Rotation paths and how fast each direction turns (degrees each step)
Each turn is a multiple of 5 degrees from 10 to 175, or 0.
Each row of a path follows its step; steps can be skipped.

step 0: [-20  12  17 -19  -7   6 -33 -13  14 -16  11  -8  -1  -1  -9   2 -18 -10
  17  41   1  -7  -2  33   8  19  -1   8  -5   1 -34 -15  12 -30  29 -21
  -5  15  18 -14  -4  -5   7   3 -22]
step 1: [-21  -1  -4  20 -24  22  -4   2 -29 -22  -8 -25 -35  23  -3  -5  -2  -6
 -16   0  -7  -2  23  16  -7   6 -11 -28 -17 -17  25  25  20  -9   6   3
  -8  22  17 -31  -8  -1  -8  -9 -19]
step 2: [ 36 -12 -10   2  -4  -7  23 -30  -1  21  10 -23 -13   8   3 -19   0  15
 -32 -12  -7 -25 -11   8  -5  14 -13  12  -4  -8  19 -12   5 -27 -13  16
  24  44  -7   0 -16  11   4  -4  20]
step 3: [ -4 -35  34  -4 -10 -22 -16 -22  -5   5  26  26  19   4 -21 -23  -1  -5
   0  19  36 -23  11  -8  13   4  -9  42   4 -13 -11  11   9  -5  12  19
   9   3  11  -6 -17  -5   2   9  10]
step 4: [-33 -15  21   9 -10  37 -12   2  -5 -12 -21  13  -7  26 -17  17   7  28
  25  15   7 -11  23   2 -37   0  16   9 -22   2  11   6  16  -5  -5  -1
 -13   5  10  22 -13 -25   8   6  18]
step 5: [ 21 -10   6  18  16   5 -17   2  -6  -4   0 -43 -15   1  23  19 -13  -5
  20 -29   6  -2 -17 -19 -18  14  14   8 -14   7  -9 -24   8 -15 -18  -4
   3  44  21 -14  -1 -13  14  21 -15]
step 6: [ 22 -27  -5  20   9 -43 -13 -10  -5   7  16 -26   3   5  -5  15  10  18
  19 -16   4  20  28  16   2  -1 -31   2  -3 -14 -19  17 -11   2   6  29
 -10   1  19 -35 -16  13 -11 -12   3]
step 7: [ -2 -32  -3  -1 -41  -8  22  21 -12  14 -10   6   7  11 -10  13 -10   7
   0  19   1  19  16   4  -5  -6  12   7   5  18  -9  -3 -14 -13  -2  26
 -16  14 -37  16 -48  -4  -1 -15  24]
step 8: [ -6  -7  28 -27  -9 -21 -13   2  -8  17 -18   5 -17   4  28 -16  12  -6
  23  13  13   4 -11   2  13   6  47   1 -16  33  -6  -8  -5 -37 -25   6
   5  -7  21   4  -5  -2   6  23  -4]
step 9: [  3  17  21  20  -4   0 -51   3  32  12   2  -9 -30  36   5  11  17 -16
  13 -26   3  13   9  26  -1  36   1 -14   0   5  -3   9  -3   0  22   6
  -1 -13   9  -1   2 -11 -25   0  10]
step 10: [ -1 -29   0   2 -13  16  10  23  22  16 -18 -14 -10   6  29  20   7 -32
   4 -22  -6 -11  -6   6 -20  -9  -7 -16  12 -41  -4   1   9  -2  11  16
  14  12 -22  -6 -32  29  -2 -18   2]
step 11: [-22 -21 -13 -44  -2 -22  14   3  27  -2  18   3  11   7  19  -5   3  14
 -10   0  -7   9  -1  -9   6   6  -6   3 -10   1 -17  -6   5 -33   3  31
  27 -15  -5 -27  -3   5  41  10   6]
Speeds:
[-6 -1 -4  0  6 -8  3  4 -3  2 -1  4  4 -1 -4  9 -1 -2 -4  0  9 -7 -2 12
  0  5  9 -5 -8 -1  5 -1 -7  7  6  2  0  8 -5 -6  5  3  0 10  2] -> 0
[ 13   3   0   5  -1  -6   4  -3   3  -2 -10  -9   5   4   4  -6   6  -5
  -4  -2   6  -3   2  -1  -7  12   0   3   1  -5  -3   4  -6   2   0   2
  -6   1   2   3  13  -1   0  -6   1] -> 100
[ 5 -4 -5  1  3 -8  4  6 -6 -6  2  5  0 -4 12 -1  3 11 -4  4 -6  0  1  1
  0  8  5  6 13  1  4  7 10 -1  8  1  1  0 -1  1 -5  0 -5  6  1] -> 80
[ -9   4  11  -3   3  -5  -4  -3  -5  -6  -6  -3   0   0  -1  -2   6   1
  -2   2   3   0   8  -5   2   4   3  -7   4   2   0 -16   2   6   6  -4
  -2   1   5  12  -5   3   5   3   3] -> 85
[  0  -3  -1   8   0   1 -14   5   9  -5   3   2   3   2  -7  -1  -2   2
  -6   3   6   2  10   6   5 -10   3  -7   6   0  -2   8   4   4   8   5
  -6   1   6   0   4  -2  -2  -7   3] -> 125
[  8   5   6  -4   8  -8   0  -4   4   2  -3  -4   0 -10  -4  -8  -8   0
   1  -6   0   4  -5   1   1  -6   8   2  -2   5  -3  -1   7  -8   7   1
   7   0   4  -6   5   0  10   3   7] -> 125

step 0: [-16  24   1  -4 -35 -24 -14  20   3 -27  31 -19 -22 -31  -4   5 -12  20
 -14   9  -1 -21 -16 -16 -21  -1  -8 -23 -14   1  17  -4  32 -18   8 -15
 -20  -4  20   6   1  20   8  -7 -39]
step 1: [-14 -10   3 -24 -21  11  37  -5  32   8  27  -3   0 -20  36 -16 -21  14
  26 -10   9  25  -8 -13 -30  16  -7  -1   8   6  13  22  15  12  10 -11
 -10  -7   9 -43 -28  21   6  -6   5]
step 2: [ 16 -19  22 -34  18  -1  11  -6   8 -17  22 -19 -37 -27  -9 -30  -8   8
 -14   6  -3   1   2 -22   5   6 -23 -18   9  23  19   2   8  16  -4 -28
  37   3 -12  12  -3  -5   8 -43 -17]
step 3: [ 29  -5 -11 -21   1 -27  28 -10  21 -11  20  -3 -17 -27  21   3   2  -1
  19  32  41  -1   5 -18 -18   1  -5  12 -19  -2  20  25   1 -24  11  22
   7  -6  12  -2  35  -7 -13   9 -27]
step 4: [ -7   1  19  40   7  21   8   4  23  11  19   2  -5 -25  15  -8 -10   7
 -19  -8  30  -3  31 -36 -27  -1 -13   4  -5 -11  24  -3  10  -9  19 -50
  21 -16  11   9  -7   8   2  10 -12]
step 5: [ 21  -9  25 -35   8   8  22  -4   2  -4  17  34  -5 -15 -11  11 -18   8
  -2 -21  30  18 -33 -33  -4  -8 -30 -16  13 -18  -1  19   3 -12  14 -14
 -11  -7 -30  11  -1  17 -40   4  -3]
step 6: [  7  10  26   0 -29  10  13   2  13  10   0  -3   6 -19   3  10   5  31
  -9  13   0 -18 -22  -2  21  32 -32 -18 -14   8  16  17   3 -24  12 -11
  22 -31  23  19  37  30  11 -20 -16]
step 7: [ 12  -6  -2 -23 -19  26  -1 -35  55 -15  19 -12   2  -5  18   7 -19  31
   8  12 -10 -18   3 -37  12 -14   4  15  16 -14  13  18   3 -28   7 -28
 -29  -5   2 -12  -4   2   2  14   2]
step 8: [  7 -23  17 -19  20  -3  15  -6 -13  -4  24  20 -33 -31  23   7  -8  20
 -29   6  13 -24   8  -8  14  11  -3 -24  -8  29  -5  -3  24   5   8 -39
 -20  -8 -15 -13  10  32  32   4  13]
step 9: [-12  -6  25 -28 -20 -33 -20 -11  22  -9  -3   1 -20 -49  23  14 -12 -17
   4  21  10   7 -26 -27  -4  10  10   5  18 -11  22 -12  -1   4  41  11
  -7 -20   1  -4  14  15  -4 -20  -7]
step 10: [ 21 -15   4 -12  -1  -4   7  -9   0  12  -7 -25 -13 -18  28 -14 -11  15
 -35  -3   2  31  11  10  -9  29 -14  32   5  -2  41  29  14 -29  17 -38
   5   7  19 -10 -10  25   1   1  -1]
step 11: [  8   3  -1 -35   2 -23 -13 -10  -7   4  25  -3 -35 -27   4  -7  -1  46
  15 -34  20 -12  11 -10  -9 -21 -12   7  18  -2 -14  13   7 -10  40 -26
  -1  -5 -13  18  -1 -15  -9 -10 -31]
Speeds:
[  3   3   2   4   2  10   4   0   7   1  -2   5  -2   6  -1  10  11  -3
   0   6   2  -5   2  -9  -3   0 -13   0  -4  -4  -3   2   3  -2  -4   2
   5  -8  -6   6   1  -2  -5   2  11] -> 35
[  6  -6   2   0   1  -3   1  -5   8  -5  -6  -8   1   7   9   0  -1   3
   1   0  -8  -3   1   9  -4 -10  -2   3  -4   7   1   6   2  -7   3   2
   2   3   3  18   2  -2   2   3  -4] -> 95
[-11  -3   9   6   0   5   4  -4   6  -7  -4   3   4   4   2  -1   8  -3
   4  -3   8  -3   4   4   6   6  -2   8   7  -4   9  -1   3  -5  -1   4
  -5   4   1  -3  -9   1   5  -5  -9] -> 125
[ -8   2  -3  -9   8   7   4  -7  -7   0   2  -4  -8   5  -5  -1   1   1
 -11   0   6   3   1   3  -4  -5  -2   4   2   0  -4   1  -2   3  -9  -2
 -10  -2  -7   7   7   6   0  -6  -6] -> 125
[ -4 -10  13  -8  12  -1  -2   8   1   0   2   6   1   2   3  -3  -2   2
   7  -9   5  -1   0   0   4  -4   2  -7   2   5  -8  -3  -1   3   0   2
   4  -1  -4   5  -3   4  -1  -7   9] -> 110
[ -8  -4   3   0  -9   7  -2   5  -4  -4   3   3  10   2  -5   0  -5   3
   7  -4 -13  -9  -2  -2  -6   5  -5  -5  -1   0  -6   9  -1  -6  -6  -5
  -7   2  -4  -2   7   2   0  -1  -4] -> 55

step 0: [ 16  -5   0   0  47  12  23 -25  34 -17  15  36  -5  22 -17  33  -1   1
  10   6 -16 -32   5  -3   2  -2  -3  10 -23   7  12  -8  12 -16 -21   3
   2   0  34  29  28  14 -13  21  18]
step 1: [-35  25  -9 -11   9 -15  -5  -7  13 -15  16  14  15  29 -35 -18 -26  -4
 -30   6  -9 -39  -7   2 -23   2 -27   6   0  -5   9 -13  -7  21  10 -38
  -2 -15  34   6   7 -12  -7 -18  36]
step 2: [ -5  15 -20  15  13  13  18  10   1  11   8  30 -29  22   2   3 -68   7
   2  -5   5 -36   2   3 -10  15 -12  -9 -27  -4  27   9 -21 -10   4  -1
  10  19   2 -30  -6  44   7 -11   9]
step 3: [ -2 -26 -18  14  12  -6   0   6  20   2  28  18  35  19  -8  -8 -30 -27
  12  13   0   3  -3  28  18   3 -35 -20  -4 -11  44   5 -12   1 -37  -5
  19  -8   6 -19  10  -8 -26  33  16]
step 4: [  9 -32  25  -9  25 -25   4  -9  13  19   5   6  -1  56 -13 -50 -26   6
  18 -19 -20  -9   9  21 -18   6   4   6   7 -14   1  -6   7  -4  13   7
  10 -32   9  -8  11  29  -2   8  24]
step 5: [ 12  -9 -38 -35  23  26 -10 -14   0   9  -9  -1  10  29 -31  -4  -5  12
  -4  11 -13  -6  33   4  -2  15 -13 -25 -16  -1  -1  -4 -20 -40 -16  -3
  25   0  38  10  12  27 -25 -19   4]
step 6: [-18  24  -1 -19   3  -2   7  16  15 -14  -4  33  14  27  -5  17  -2  24
  -5  -4 -30 -17  31  -6  -9  10  -4 -12 -20 -29   8 -36 -22  14  -1  -3
   4 -19  11 -24  38  -6 -19  36  27]
step 7: [-20  26  -2  24  63  -4  -8  -3  23  40   6   7  -7  19  -1   0 -34  16
   3  10 -18  -9  10  -4 -19 -21 -24 -11 -26 -33  10  -5   2  23 -10   3
  24   0   5  11   2   3  -7 -26   5]
step 8: [ 13   6 -14   8  18   5  -4  18  23 -10  35  -8  -8  15   5 -10 -13   2
  21 -12  14 -40   6  22 -14  16  22  -6 -34  13  34  19 -12  11 -36  -3
   8  -6  30   5  31  -8 -28  -3  24]
step 9: [  7  41 -31   3  -3 -17  -2 -33 -14  -4  17  -1   5  44  -3 -41 -12  -3
   3 -15  -5 -11  14   3 -19  25 -45   1  -5 -15  30   5  20  -1  -5   2
  13 -27   2 -30   9  -6   2   3  24]
step 10: [ -1  -7 -17 -15  16 -25   5   4 -24  28 -13   3  10  23  10 -11 -44  11
  -6 -18 -21  18  26  31  12  18  17  -9 -25 -30  21  22 -20  -9 -15  -8
  -4   7   2 -21  20  29 -20 -23  -3]
step 11: [ 11 -30 -30  12  28  -3  -8 -23  16 -20  17   5   5  20   8   6  10  10
  10   9 -39   1  31  23  -9   6  -6 -30  -1 -35  24 -11  -8   6 -20  38
  -2 -10  16  -3  29   4  -6  32 -14]
Speeds:
[  6   5  -8  -2   5   5   4   3  -1   1   5  -2  -2  -1   4   5  -2   4
   4   6  -1   7  -6  11   2  -2   5  -4  -3  12  -1  -3  -3 -10  -4   3
  -3  15   1   4   3   4  -9  -1   1] -> 135
[  6  -1   4   1  -5  -5   0  -1  -1   5   7  -7   1   1   6  -3  -6  -6
   4  -1   1   1  -1   1   3   0  -3  -9   2  14   8  10  -1   4  -4  -3
   5  -2  -5 -11  -2   2  10  -3   9] -> 60
[  6 -12   6   4   4 -11  10  -1  11   7   1   3   0  -4   2   6   1  -2
   3  -5   1   5   0   5  -6 -12  -5  -3  -1  -3   5  -1  -3   4  -4   5
  -7  -2   0   7  -2  -4  -3  -2  -1] -> 95

step 0: [ 12  -9  10 -30  10  11  21  -7  17 -20 -17   1  -1   4  21  -2 -36 -11
   4 -11   6   9 -23 -34 -12   3  12  12  35  -3 -17 -21  10  -2 -22   2
   7   6  -9  -1  24  22 -36   6  -4]
step 1: [ -3  -9  27  15   0   1  -3 -33   1 -16  -8 -36  25   6   4 -17  11   2
   1   8  -1   7   8 -21  25 -21 -22 -37  -4  29 -20 -29  -5  -7  -1  14
   7  25   0  -2   4  12   8   9 -20]
step 2: [ -2  18   2 -12  -3  26  12   6   1  -1  13  -5  17  17  17   9 -25  21
   6  35   2  10  -1   8 -16 -17 -10  21 -13  12   6 -11 -37  23  -3  23
  -2   9 -25  13  -2 -34 -17  29 -20]
step 3: [  8  14 -23 -23  20  -6  44  -6  13 -34 -10  -8 -19  -1 -12 -13   3 -11
  -5  24  -8   1   8   3 -19 -22   7 -30  12  25  21   3   4 -33 -12  -5
  19  -1 -23  24  -7   3 -15  -2   3]
step 4: [ 27 -27 -33 -24  -5   8   9 -25  -1 -12 -10 -15  -4   3  11  15  16   6
  -7 -19   4  19  21 -10  -5 -30  -7  -2  -4  -3 -33 -14  -6  20 -16 -14
  14  16  19 -19  13  -2 -28  22  -4]
step 5: [-10   8  22 -10  -8  27  12 -36 -13  -1  -9 -19   9 -17  -5 -26  -4  10
  -8   8 -36  -7 -25 -37 -11   5   7   9   4   4  -7  -3 -14  -8  21 -16
  -2  10  -9  -1   1  -1 -27   8 -42]
step 6: [ 12  11  19  -1  25  21  29 -15  -3   1  -9   4   7 -10   6  13  -2  16
 -26   4  27  17  -5 -17 -19  -6 -10  -5  29  34   1 -33  21  19  -9  38
  -1  24 -17  16  -6   0   6   7   2]
step 7: [-16  25  -4 -28   3  11  -8   9  -4 -16  -5 -27  19  23  -2 -10  22 -11
 -13  31 -15  -5   7 -15  -6 -35  -4 -37 -14   5 -30   3 -13  13 -18  21
  -1  -6  -7  15  24  -7 -12  12  15]
step 8: [-14 -34 -27 -48  -4  14  29 -10  17  -2  10  17 -12  10  18 -21 -18  26
  19   4  -2  -5   6 -17 -13  -1 -21 -10   2  10   5   0  -2  -4 -18   4
  12   6 -12  -6  17 -27  -8   7 -33]
step 9: [  6 -13   9  -2   5 -13  27 -22   6 -23  14 -11  -2   5 -27  21  13   5
   9 -29 -38  21  -7 -11  -8 -15  11 -23   9  23 -15  -9   8  -6   7   2
  -7   7  -5  17 -28   0 -39  26 -12]
step 10: [  5  23  26 -17  -2  28  -3 -15  13 -11   2 -14   3 -26   6  -5  -7  -9
   2  14  -7  15  18  -5 -19  -4 -11  10  -4   5 -16 -17   8  53 -16 -16
  29  36  -2   0   3 -13 -24  -9   0]
step 11: [  7   7  -9   6   4  11  34  -1   6   5  -5 -10  -1  31 -17 -23  16  35
 -10  42  -6  -4 -17 -32  -5 -13  -3  -7   5  33   0  -3   1  12  12   1
   4   3 -26 -21  17  21  -9 -16  -3]
Speeds:
[ 10  -1  -4 -10  -1   7  -2  -3   7   2   0   0  -6  -5  -6   2   5  -2
  12  -7  -5   8  -2   6  -2  -4   0   3   4   2  -6  12   0  -7  -1 -10
   1  -1  -1  -1  -6  -6   4   3   2] -> 70
[  7  -2   3   7  -7   6   2  -2  -3  -2 -13  -1  -3  -2  -5  -4  -9   3
   6   1  -2  -7  -6   5   4   1  -8  -8   3  -8  -5  -2   6   8   0  -1
 -11   6   2   5  -7  -1  -4   0  -1] -> 80
[-14   6   6  -6   1   0  -1 -13   9  -2  -4  -4  -4 -10  -1  -9  -1  -3
   2   1   2  -4   7   1  10  -3   6   0   6  -8   8   3   0  -1  -2  -1
   4  -1   2   7   1  -3   0  -3   0] -> 155
[ -5   4   3  -3  -2  -4  -3  -7  -5   6  -2  -6  -1   5  -1  -5   0  -5
   4  -6  -4  -1   0   8 -13   2  -7   7   3  11   9  -2  -5   4   2   8
  -2   3   8   0  -9   3   0   2   3] -> 95
[ -1  -5   6  -1   0  -4   3  -5  -5   2  -4   9   8   2  -3   4   3   9
   2   9   1  -2  -5   0   6   3  -5   5   1   8   9   9  -4  -1   4  -8
  -3   0   8   0   9 -10  -5   5  -3] -> 115

step 0: [-30 -10 -29 -11  -2  13 -12  15 -14  -6  25   3   5   6 -22  -2   4 -12
  20   8  15  -6  -9  -4  -2   8  14  37  -2  -4   3  -1  44  21  16 -18
  28  -6 -16  -4 -21  22  -2  10 -15]
step 1: [ -2   5 -19  18  12 -41  -4   8 -21 -22  21 -12 -13  -8 -33  18 -29  21
  16 -16   1  -3   4 -11  23   0   4  -5 -14   7  12  11  12  20 -11  -7
  19  -3   9 -16  20  12 -36  -4   1]
step 2: [  4  -3  -5   2 -20  -9 -25  12  -9   3  -2   3   6  41 -17   0 -49   0
   5  15  15  -9 -35   1  10   2  19 -24   1 -34   8  -5 -23   6  -2  11
   5 -13  -1   5  -2   2  -9 -30 -14]
step 3: [ 19  21   5 -13  -1  -8  13  22 -15 -19 -26 -12 -11  -3  20   2 -29 -10
   4  14  12  13 -26  20  15 -14 -27 -12 -24 -22  11   2  26 -12   1  -9
  -1 -25 -19 -24 -20   6   9   5   3]
step 4: [-18  14  -3  15  13  15 -20  18 -24  -1  -3   7 -10 -30 -12 -20   3 -17
 -18 -19  -1  22 -48   4 -12  -4 -12  10  -7 -11  18   8 -10   9 -12   3
  -4  19 -34 -10  -2  19   1   5 -23]
step 5: [ -6  -1  -9  11   3   9  -3   7  -4 -14  17 -32  17  15  -8  12  -3 -25
  27 -19  19  27 -22  -4  -8 -19   1  19 -16  16  -8  11  14  -4   4  26
  24  36  13 -18 -14  23  -9  -9  13]
step 6: [-23  -5 -38   9  -3 -26   2 -12 -21  -3   3  -8   2   7 -15  -7   4 -33
  23  12 -10  -1 -21  20  12  -2  -2   9  -6   2 -36   6 -13  -4  19 -17
  16 -17   7 -18  15   3 -34 -13 -19]
step 7: [  2   8 -23 -30 -13  -3 -13  14 -41 -15  15  29 -20  22  12 -20  -6 -12
  20 -15  10 -30  -9   3  29 -11  16  -8  -8   8  27   2   8  19  -3   4
   2 -12  12 -12 -12  -6 -17 -10   2]
step 8: [ 17   6  -1   2 -10 -15  -4 -15 -43 -26  31  -7   4  -8 -13  10 -43   5
 -21  -4   1 -15  -7  28 -23  -1  10 -14  -9 -13   7  12   2  -6 -10   8
   3 -19 -14 -25 -15  11  14   5 -21]
step 9: [ -8  -7  -1   7   8   4   4 -10 -12  -6  13  -9   3   1  -3   6 -16  -7
  -9  15  33   0 -40 -24  13 -17 -35  23   7 -24  21 -27  10  11 -16  16
  10 -16   2  -4   3  29  21 -11 -23]
step 10: [ 15   2  -7  37 -12 -12  17  25   4 -16   6  -4  22  22 -26 -26   1  -8
  -8  -2   7  22 -35  10  29  -8 -29  -1  -5  11   1  29  26   9   1   2
   9   4 -16  -4   7  10 -10  17   0]
step 11: [  7  27 -28  -9   8   5 -27   5  -4  -8  -7  -5   6  10  -9 -20   0 -21
  16  28   4  -7 -12 -28  -5  -9  -1  10 -22 -19   4  47 -24   7   0   7
  32  15  -9 -11  -3   3 -25   6  -9]
Speeds:
[-13  -1   1   5  -5   9  -3   3   3   3  -2  -3   6  -2  -1   5   8 -11
   5   0   1  -2   7   3   2  -1 -10   1  -8   5   2   6  -2  -3  -4   2
   9   7  -5  -3   1 -10  -1   4  -4] -> 60
[  3  -5   3   3  -2  -8   2   0  -1   1   0   3  -5   2   3   5  -7   0
  -4  -1   9  -3  -1   1   1   7  -8 -12 -11  -1   4  -8  -4   2  -3   6
   2  -3  -8   5   2  -4  15  -1  -3] -> 60
[ -3  -2  -6   2   1   3  -5  -1   9 -10   9   1   3 -10  -2  -4   2   1
   6   6  -2   6 -10  -5   4   7  -4  -1   5   7  -1  -4   2  -6   0   2
  -4   6  -3  -3  -1   4  13   6   5] -> 70
[  4   1   0  -1   0  -5 -15  -6   2  -1   6 -10  -2   5   2  -1   5   0
  -6  -5   0  -1   1  -4   0   0   2  -5  -3  11   5   6   0  -2 -11   1
  -8   1 -11   7  -5   3  -9  -2   2] -> 115
